In the data rows, zero lies at 4.5, halfway between 4 and 5.
Two rows play each game, the first against the second. How much does the first row win by? 15 is about a draw, 30 a big win and 0 a big loss. Wins can go round in a circle: one row can beat a second, the second a third and the third the first. Each row has two weighted sums of its numbers, A and B, taken from their middle values. A row wins by its A times the other's B, less its B times the other's A.
[7 3 6 4 4 2 4 5 6 5 8 4 4 5 4 5]
[3 5 5 5 2 5 4 5 5 7 4 4 7 5 7 5] 12
[4 7 3 4 6 5 5 6 4 3 4 5 3 3 6 7]
[4 2 4 4 5 5 7 3 5 5 5 4 3 5 2 2] 29
[5 2 6 3 4 3 5 5 6 6 7 4 4 6 3 4]
[5 6 5 5 2 4 4 6 7 6 5 3 6 5 6 7] 9
[5 6 4 8 4 7 4 1 4 2 1 6 5 2 7 5]
[3 8 4 8 3 7 4 2 5 3 0 5 6 2 8 6] 13
[5 3 4 3 7 5 3 7 2 4 4 4 4 6 1 2]
[5 4 5 5 5 5 5 5 4 5 5 4 3 6 2 3] 19
[5 4 6 6 4 6 4 5 2 5 3 5 5 7 3 3]
[6 3 6 6 6 5 6 2 3 3 5 6 3 5 5 4] 28
[9 6 2 2 7 2 5 4 6 2 8 5 1 1 3 7]
[4 4 4 2 6 3 6 5 6 5 7 4 3 5 4 5] 14
[4 7 3 4 6 4 6 5 6 3 5 5 2 3 5 7]
[6 4 6 8 2 7 4 2 1 4 2 6 6 5 6 3] 12
[4 5 6 6 4 6 4 3 2 3 3 6 5 5 7 5]
[0 5 2 3 6 6 5 3 6 4 2 4 6 3 5 2] 19
[2 5 3 4 4 4 5 4 8 6 4 4 5 4 5 4]
[6 5 5 4 4 3 4 5 6 5 7 4 3 4 5 7] 11
[2 4 4 4 5 5 5 4 5 4 4 5 5 4 5 3]
[5 4 5 7 4 7 4 3 1 3 1 6 6 5 7 3] 17
[1 5 4 4 3 4 3 6 7 7 4 3 7 5 5 5]
[3 5 4 4 7 6 4 6 3 4 3 4 5 6 4 3] 12
[3 3 5 5 5 6 5 5 4 5 3 3 5 6 2 2]
[4 3 6 3 2 3 3 6 7 8 8 2 6 6 3 4] 23
[4 5 4 6 4 6 5 2 5 3 3 6 5 3 6 4]
[9 4 6 8 4 4 6 0 5 1 6 7 0 3 5 6] 17
[4 5 4 6 5 6 5 2 4 2 2 6 4 3 6 4]
[4 6 5 6 2 5 4 3 6 4 3 4 6 4 6 5] 19
[8 4 6 9 3 5 4 3 3 4 4 6 4 6 4 5]
[4 6 4 6 3 4 5 5 8 7 5 2 4 6 2 4] 5
[6 5 5 6 5 5 5 4 4 3 4 5 3 5 4 5]
[5 3 4 5 5 5 6 2 6 4 4 5 3 4 3 3] 21
[6 7 3 3 5 2 4 6 7 5 7 4 3 3 5 7]
[4 3 5 3 4 4 4 6 5 6 6 3 6 5 5 5] 17
[5 2 5 5 5 5 7 2 5 4 5 5 3 5 3 3]
[4 2 6 4 4 5 3 5 3 5 5 5 7 5 5 3] 18
[8 6 2 2 7 3 5 4 5 2 7 6 1 2 3 6]
[1 5 4 4 5 6 5 5 3 4 2 4 6 5 6 4] 12
[4 6 5 5 4 5 5 4 4 5 4 4 4 5 6 6]
[4 3 5 6 4 6 5 4 3 5 3 4 5 5 3 2] 16
[3 2 6 3 3 4 3 7 4 7 5 3 8 7 4 3]
[7 5 4 5 6 4 5 4 4 3 6 6 1 3 3 6] 14
[3 4 5 5 2 5 3 6 6 6 4 4 7 5 6 5]
[1 5 4 4 4 6 5 5 5 6 3 4 6 5 6 5] 17
[6 3 5 3 6 3 5 5 5 5 7 5 3 5 4 5]
[4 3 5 5 5 5 6 3 4 4 4 5 3 5 3 4] 8
[7 4 6 8 2 6 4 4 3 5 3 5 5 6 4 4]
[6 4 5 7 4 6 5 1 3 2 3 6 4 4 6 4] 10
[6 7 3 5 5 4 5 4 5 3 5 6 2 3 5 7]
[6 2 5 5 7 5 6 3 3 3 5 6 2 5 3 3] 14
[5 6 4 4 3 2 5 6 9 6 7 2 3 4 4 8]
[3 5 4 1 5 3 3 8 5 5 5 3 6 4 5 6] 10
[5 3 7 5 2 5 3 5 3 6 5 4 7 6 6 5]
[5 3 4 5 6 6 4 2 2 1 2 6 5 3 5 2] 14
[6 2 6 4 3 3 3 5 5 7 7 4 5 5 4 4]
[4 8 1 0 8 3 5 6 5 4 5 4 4 2 4 7] 20
[4 2 7 4 3 4 4 5 4 6 6 4 6 6 4 4]
[2 3 4 3 7 6 5 5 2 4 3 5 6 6 4 2] 19
[6 7 2 2 7 4 4 6 3 3 5 5 4 3 5 6]
[4 5 5 4 4 4 6 5 6 6 5 4 5 5 5 6] 9
[5 5 5 6 3 4 7 3 7 5 6 5 3 5 5 6]
[7 7 2 3 7 3 4 5 4 2 6 6 3 2 4 7] 18
[5 5 4 2 6 3 3 7 4 4 6 4 5 4 5 6]
[6 2 5 5 5 5 4 5 3 5 5 4 3 6 1 2] 26
[4 5 4 6 5 5 6 3 5 3 4 5 3 4 6 5]
[5 3 6 5 2 4 3 5 5 6 5 4 6 5 5 4] 18
[3 3 5 2 4 3 4 7 6 7 6 3 6 6 4 4]
[2 5 4 5 4 6 3 4 5 4 2 4 7 4 6 3] 11
[4 6 3 3 6 4 5 6 5 4 6 5 3 3 5 6]
[8 4 6 6 3 2 6 2 6 4 7 6 2 4 4 6] 6
[8 2 7 7 4 6 3 4 1 3 3 5 5 7 2 1]
[2 4 5 4 6 7 5 5 1 4 2 5 6 6 6 4] 13
[4 4 4 5 6 4 6 3 4 3 5 5 2 4 4 5]
[7 7 4 4 4 3 4 6 6 4 6 4 4 3 6 8] 17
[2 4 3 3 7 5 6 6 4 4 4 4 3 6 3 4]
[5 2 3 4 8 5 5 1 4 2 4 6 3 3 3 2] 16
[6 5 5 8 2 5 6 2 6 4 4 5 3 5 4 5]
[4 4 6 5 5 7 4 5 1 3 1 5 6 6 5 4] 12
[3 3 6 4 4 4 5 5 4 6 5 5 6 6 5 4]
[5 2 5 4 6 5 5 2 3 3 5 6 4 4 4 2] 16
[2 7 4 6 3 6 6 5 6 6 3 4 6 5 7 6]
[5 2 6 5 4 6 3 3 2 3 3 6 6 4 6 3] 17
[2 6 4 5 5 5 6 4 5 5 3 4 5 5 6 5]
[3 5 4 4 6 5 5 5 4 4 4 4 4 5 5 5] 21
[4 4 5 5 5 5 6 4 4 3 4 5 3 5 4 5]
[5 4 4 3 6 4 4 5 2 4 5 6 4 3 6 5] 12
[4 4 5 5 6 6 5 4 2 3 4 5 4 5 5 4]
[4 4 5 5 5 5 6 3 4 4 4 5 4 5 5 5] 11
[5 7 4 5 4 4 5 4 5 4 5 5 3 4 6 7]
[3 3 6 4 2 4 3 6 5 8 5 3 8 6 5 4] 12
[3 5 4 5 5 6 6 4 4 4 3 4 5 5 5 4]
[3 5 4 3 3 2 4 6 8 7 6 2 5 5 5 6] 19
[6 5 4 5 6 5 5 4 3 2 5 6 2 3 5 5]
[4 4 5 5 5 6 6 4 3 4 4 5 4 5 5 5] 15
[6 5 5 5 5 5 4 4 3 3 5 6 3 3 6 6]
[4 2 4 3 5 4 5 4 5 4 6 5 4 4 3 2] 16
[3 6 4 6 4 6 5 3 4 5 3 5 5 4 6 5]
[4 4 7 5 1 4 3 6 5 7 6 4 8 6 5 5] 16
[4 7 1 1 8 2 6 5 7 4 7 4 1 2 3 7]
[3 5 3 5 6 6 5 2 5 2 2 6 4 3 6 4] 13
[6 3 5 7 6 6 4 0 2 1 2 7 4 3 6 3]
[5 4 4 7 4 7 4 2 3 3 2 5 5 4 6 3] 28
[4 3 4 5 5 5 6 4 4 5 4 4 4 5 3 3]
[3 6 3 6 4 6 5 3 6 4 3 5 5 4 6 5] 12
[4 6 5 8 2 7 5 3 3 5 1 5 6 5 7 5]
[1 5 6 5 0 5 2 7 5 9 4 2 9 7 7 5] 13
[2 7 3 3 4 4 5 6 6 6 4 3 5 4 6 6]
[7 3 6 6 5 5 6 1 3 2 5 7 3 4 5 4] 15
[5 4 6 6 4 7 4 3 1 3 2 6 6 5 7 4]
[4 4 4 5 5 5 5 6 5 5 5 4 3 6 2 3] 20
[5 9 0 1 8 1 7 5 9 4 8 5 1 1 3 8]
[8 3 7 6 3 3 3 4 4 4 6 5 4 5 5 6] 20
[5 5 5 6 4 5 5 2 5 3 4 6 4 4 5 4]
[4 5 6 7 4 7 4 5 1 4 1 5 7 6 6 4] 17
[3 4 5 5 4 6 3 4 3 4 2 5 7 5 6 3]
[4 3 5 5 5 6 5 4 2 4 3 5 5 5 4 3] 14
[4 8 3 5 4 5 5 5 5 4 4 5 4 3 6 7]
[6 2 5 4 6 4 5 5 4 4 6 4 3 6 0 1] 17
[5 8 2 3 6 3 5 5 6 4 6 4 3 2 5 8]
[4 4 5 5 5 6 5 4 3 4 3 5 5 5 5 4] 15
[4 4 5 5 4 4 5 6 5 5 5 3 4 7 1 2]
[3 4 5 4 5 5 7 4 5 5 5 4 4 5 4 5] 17
[5 4 5 6 4 6 5 3 4 4 3 5 5 5 5 4]
[6 8 3 4 5 4 4 5 4 4 4 5 4 2 6 7] 14
[9 5 3 2 7 1 4 4 6 3 9 5 1 2 3 7]
[6 6 2 2 8 3 5 4 4 3 7 6 1 2 3 6] 15
[2 7 2 2 7 4 6 6 5 4 5 5 3 3 5 6]
[4 4 4 4 6 4 6 4 5 5 5 4 2 5 2 3] 7
[5 2 6 5 3 3 4 4 6 6 7 4 5 5 4 4]
[7 4 7 6 3 4 5 2 4 5 6 6 4 4 5 5] 18
[3 5 4 6 6 7 4 2 3 1 1 6 5 2 6 3]
[4 7 4 6 5 4 6 4 6 4 5 5 2 4 5 7] 7
[3 8 4 6 4 6 4 7 4 5 2 3 6 5 5 6]
[6 2 5 5 6 5 5 3 2 3 5 5 3 6 2 2] 19
[1 6 5 5 2 5 5 7 5 8 3 3 8 6 7 5]
[1 7 3 5 3 7 4 4 4 4 0 4 8 4 7 4] 19
[1 6 3 4 6 6 5 3 4 3 1 5 5 3 6 3]
[9 6 5 5 4 3 3 5 5 3 7 5 4 3 5 8] 18
[3 5 5 4 4 5 5 6 4 6 3 4 7 5 7 5]
[4 3 5 4 3 4 4 5 5 6 5 4 6 5 5 4] 10
[8 4 6 9 3 6 5 0 3 3 4 6 3 4 5 5]
[4 2 5 4 7 6 4 6 1 3 3 5 5 6 3 2] 14
[6 2 7 5 4 4 3 4 3 5 6 6 6 5 4 3]
[3 4 3 4 7 6 5 2 4 2 2 6 4 3 5 3] 17
[1 5 4 4 5 6 6 5 4 6 2 3 6 5 6 4]
[4 3 3 5 7 5 5 2 4 2 3 6 3 3 4 2] 15
[5 5 4 4 6 5 4 5 2 3 4 5 4 4 4 5]
[3 5 4 2 3 3 4 7 7 7 6 2 6 5 5 6] 17
[4 6 4 7 4 6 4 1 5 2 1 6 5 2 6 4]
[6 4 5 6 4 5 4 5 3 4 4 5 4 6 3 3] 16
[4 3 5 4 4 5 3 4 4 4 4 5 6 4 5 3]
[5 7 2 1 6 2 5 7 8 4 7 3 2 3 4 7] 12
[5 4 5 2 6 3 4 5 4 4 6 5 4 4 5 5]
[2 6 4 5 4 6 6 4 5 5 3 4 5 5 6 5] 17
[7 3 6 7 4 5 4 4 3 4 4 5 4 6 2 3]
[7 4 5 7 4 5 6 1 4 3 5 6 2 5 4 5] 14
[3 4 4 5 6 7 4 2 3 3 2 6 5 3 5 3]
[5 7 4 5 5 5 4 6 4 4 4 4 4 4 4 5] 13
[3 5 5 5 3 5 4 5 4 5 3 5 7 5 6 4]
[4 2 6 3 4 3 5 5 4 6 6 4 5 5 4 4] 6
[6 5 5 4 3 3 3 6 6 6 7 3 5 5 5 6]
[3 4 4 4 6 5 4 7 3 5 3 4 5 6 3 3] 18
[2 1 5 1 6 4 5 7 3 6 5 4 6 6 4 2]
[2 5 3 5 6 6 5 3 6 3 2 5 4 2 5 3] 16
[4 7 1 0 8 2 5 7 6 4 6 3 4 2 3 6]
[4 8 2 4 5 4 5 6 7 4 6 4 2 3 4 7] 21
[5 7 3 5 5 4 5 4 5 4 6 5 2 3 6 7]
[5 5 4 6 4 5 6 4 5 4 5 5 3 5 3 5] 17
[8 6 6 7 4 4 4 4 4 3 5 5 2 4 4 6]
[6 5 5 8 4 7 4 1 3 2 2 6 5 3 7 4] 13
[7 4 6 8 4 5 5 1 3 2 4 6 3 4 6 5]
[3 6 3 5 5 5 5 7 6 5 4 3 4 6 3 5] 29
[4 5 6 5 0 3 3 5 7 8 7 3 6 6 5 6]
[4 3 5 5 7 6 5 3 2 2 3 6 4 4 5 3] 19
[6 6 3 4 6 4 5 4 4 3 6 6 1 3 4 6]
[7 8 4 5 3 3 5 5 7 4 7 5 2 3 6 9] 13
[7 3 5 7 3 5 5 1 4 4 5 5 3 5 3 3]
[7 2 5 5 6 4 4 5 2 3 5 5 3 6 1 2] 17
[3 2 4 3 7 5 6 5 3 5 5 4 4 6 1 1]
[4 3 4 4 5 6 6 4 4 5 4 4 4 5 2 2] 2
[3 4 4 4 5 5 4 4 5 4 4 4 5 4 5 3]
[4 1 4 4 7 7 4 3 1 2 2 6 5 4 4 0] 17
[5 4 5 7 3 6 5 2 3 4 2 5 5 5 5 3]
[2 7 2 1 6 4 4 9 5 6 4 3 6 3 6 6] 15
[1 7 6 5 0 5 2 8 6 9 3 2 9 7 8 6]
[4 6 3 1 5 1 5 7 8 6 8 2 3 4 3 7] 13
[5 8 5 7 3 5 4 5 4 4 3 5 4 4 6 7]
[6 5 5 4 3 3 3 6 6 5 6 3 4 5 5 7] 22
[5 2 7 4 3 3 4 5 5 6 7 4 5 5 4 4]
[9 7 5 8 2 4 4 4 5 4 5 5 2 4 4 7] 11
[5 6 5 8 2 6 3 1 5 3 2 5 6 3 7 5]
[6 2 6 7 4 7 4 3 1 4 3 6 5 5 5 3] 17
[5 5 5 6 4 5 6 4 5 4 5 4 3 5 4 5]
[7 8 3 3 5 3 3 6 4 4 5 4 5 3 6 8] 9
[9 6 4 4 6 2 3 4 4 1 7 6 2 1 4 8]
[8 7 4 5 4 3 4 4 6 4 6 6 3 3 6 8] 8
[5 5 5 6 4 5 5 5 4 5 4 4 4 6 3 4]
[5 5 5 7 3 6 5 3 4 5 3 4 5 5 5 4] 13
[4 4 5 6 4 5 6 3 5 5 4 4 4 5 3 3]
[4 4 6 4 2 3 3 6 6 8 6 3 7 6 5 5] 20
[2 3 5 2 4 3 4 7 5 7 6 3 6 6 3 4]
[6 3 4 6 4 4 7 1 7 5 6 5 2 4 2 3] 8
[1 5 4 3 4 5 5 6 5 6 3 4 7 5 6 3]
[5 5 5 7 4 5 4 5 4 5 4 4 4 6 2 4] 8
[8 8 3 5 4 2 4 5 6 4 6 5 3 2 6 9]
[5 1 5 4 7 7 5 3 0 3 3 6 5 5 5 2] 16
[6 6 3 4 7 3 6 4 5 3 7 6 1 3 3 6]
[8 4 6 8 3 4 4 4 5 4 5 5 2 6 2 3] 10
[2 3 5 2 4 4 5 6 6 7 6 3 6 6 4 3]
[5 7 4 6 4 4 4 6 5 4 4 4 4 5 4 6] 14
[5 6 3 2 7 3 5 5 4 3 6 6 3 2 4 6]
[4 1 4 2 7 4 5 3 5 3 6 5 3 3 2 1] 9
[5 3 6 6 1 3 3 5 6 7 7 3 6 6 5 5]
[5 3 4 5 6 6 5 1 4 2 3 6 4 4 4 2] 15
[4 3 6 3 2 4 3 7 5 7 6 3 7 6 5 5]
[6 4 7 7 3 7 4 3 1 4 3 6 6 5 7 4] 14
[5 8 1 2 7 2 6 5 7 4 7 5 1 2 4 7]
[5 5 6 6 2 5 4 5 5 6 4 5 6 5 6 5] 14
[1 4 3 3 6 6 6 6 4 5 3 3 6 6 4 3]
[5 7 3 2 6 4 4 7 3 4 4 4 5 3 6 7] 10
[6 6 4 7 3 4 6 4 7 5 5 4 2 6 2 5]
[1 4 4 3 5 5 5 5 5 6 3 4 7 5 5 3] 29
[6 2 7 5 3 3 4 4 4 6 7 5 5 6 4 4]
[6 2 6 5 5 5 5 3 3 4 5 6 4 5 4 4] 13
[3 5 4 5 4 5 5 3 5 4 3 5 5 4 6 4]
[4 7 2 2 7 3 5 5 5 4 6 5 3 2 5 7] 14
